Rotation paths and how fast each direction turns (deg/step):
Each turn is a multiple of 5 degrees from 10 to 175, or 0.
Each row of a path follows its step; steps can be skipped.
path 1
step 0: [11 3 32 -19 18 -5 18 -21 27 -15 -1 11 -6 6 -34 0 -1 19 18 9 6 -16 -20 -37 -6 -55 12 1 -33 4 -15 31 5 6 8 2 16 -13 -14 38 -3 0 -21 -12 -18 -4 5 -3 -16 14 10 -3 5 -25 19 -39 -14 7 -12 -7 0 -20 2 45 24 -3]
step 1: [14 16 -26 -10 -29 -15 -6 21 -6 -24 23 28 -18 17 5 32 19 42 11 -13 -20 -11 12 -15 6 -8 0 0 0 20 -13 12 21 -8 19 8 4 20 -25 27 19 -5 -2 -21 -33 10 5 2 -31 11 8 30 -17 -13 3 -48 -17 20 19 -14 1 -2 -12 14 22 15]
step 5: [-12 18 25 -17 1 12 -2 -2 3 1 33 12 -6 -4 -7 -2 -22 -4 6 1 -11 -14 20 -56 4 -5 22 15 -19 -16 -13 11 14 9 13 0 -19 -25 15 9 -6 2 2 -3 27 28 53 -5 -35 -26 23 -9 7 -7 -10 -36 9 8 -3 -18 -23 -8 -2 -34 33 6]
step 6: [18 32 -8 -26 13 9 -9 -55 -21 -30 -6 25 -25 2 -16 18 -8 -14 -8 -4 14 -17 25 -23 3 -6 -12 1 -23 -19 -15 -18 41 10 16 5 -8 -12 -21 10 -18 13 5 -20 -21 -10 31 -14 6 -17 15 0 0 24 4 -38 4 21 4 0 -19 -23 -15 22 9 -13]
step 7: [1 5 -21 -20 -15 -8 -23 -9 -15 -30 15 19 -24 -2 19 -1 -22 -4 -8 21 -13 -54 -16 -8 -19 12 -2 -25 -5 -11 28 -9 20 -32 21 18 9 -15 7 7 4 34 42 -33 -12 -9 20 9 -38 -14 -3 32 -8 -2 -3 -17 1 -16 17 6 2 -9 -25 1 -1 0]
step 8: [7 -16 38 -17 18 18 5 -20 16 -24 34 18 -22 -19 -22 -8 -6 -17 14 24 -19 -29 2 -23 -5 5 -6 -38 6 6 -1 24 35 -1 4 -10 9 -21 -1 -3 -13 39 -1 1 -2 7 -13 13 -38 -5 8 10 15 -34 -38 -1 1 1 -30 13 -9 -25 -18 -21 5 -16]
step 9: [18 23 -13 -29 10 6 -21 -2 38 -30 18 19 -6 -10 -26 -7 25 1 20 7 3 -24 0 -34 -13 -20 6 -14 10 4 -19 0 1 -19 -11 -9 -12 12 -1 40 -1 15 3 2 -8 9 -9 16 -4 -18 30 10 -5 7 13 -13 -26 11 -30 38 -30 -26 -7 38 11 -28]
step 10: [21 4 -9 12 -14 -17 -5 18 4 18 28 7 -2 -1 6 9 -11 18 19 -13 2 -49 7 -22 -6 -5 29 19 -13 0 -15 8 -12 -12 -16 -7 25 -11 12 8 1 30 21 7 -18 -4 -3 24 -24 -14 10 35 -1 -3 -12 -71 -25 24 11 6 8 -10 -23 13 18 -20]
step 11: [13 -12 18 4 7 7 23 4 -25 -58 19 45 -24 11 4 23 0 22 16 -4 6 -22 25 -23 -18 -24 38 13 -22 5 -20 8 7 4 3 -17 17 -9 -3 3 -2 21 -11 0 4 24 0 24 11 -17 -7 -5 -6 -15 -28 -26 -6 3 8 1 12 -40 3 -27 -8 -6]
Directions:
[-4 4 5 -1 -3 -4 1 -2 -6 1 -9 1 -4 7 3 2 0 3 0 1 -10 3 -2 0 1 -4 3 -4 1 -5 -5 7 -5 2 7 0 -2 3 -4 0 4 -5 -4 2 -8 3 -2 -4 -4 3 3 -8 -5 -2 2 0 1 1 -3 -15 -1 15 0 5 2 8] : 25
[-6 -9 -5 -5 -4 -2 3 0 -3 3 0 8 0 -5 -4 5 -2 -6 8 1 -4 -2 1 -8 -2 9 5 1 2 2 1 5 4 7 -1 -10 -7 -5 -1 7 3 -1 -1 8 1 0 -4 -1 -2 -1 -5 -7 1 3 -6 2 -3 -7 -2 0 5 -2 3 -12 0 7] : 120
[1 0 2 9 -3 5 -5 -8 9 -4 3 3 -1 -2 -9 -5 0 7 -10 0 1 -5 -8 3 -5 -5 4 -7 6 1 4 5 2 -1 3 2 2 4 -1 2 0 -1 6 7 8 -7 -6 -3 -4 2 -2 -2 4 1 -3 4 4 -4 -6 -3 -2 4 12 -4 0 -2] : 80
[5 -2 -4 2 -5 -8 -3 6 0 2 5 -6 4 -5 6 0 -5 -2 -6 -1 -5 -4 -4 3 9 -4 -4 1 -6 1 0 -5 1 -1 4 -3 2 8 -5 0 0 -2 7 -2 0 0 -5 -3 -10 -4 -6 1 -13 2 -6 -11 0 -5 -3 5 8 2 1 -2 -2 5] : 120
[-4 -8 0 1 -2 0 2 5 -2 -4 -1 8 12 -5 6 2 8 4 -2 -10 -6 5 -2 2 -1 -3 -1 5 1 2 -1 2 0 -2 -7 1 5 1 -2 -4 6 1 -7 -6 1 -2 6 -10 0 -4 -1 -2 9 -2 1 -8 -6 -1 -1 -5 -1 -1 12 -1 -2 -3] : 35
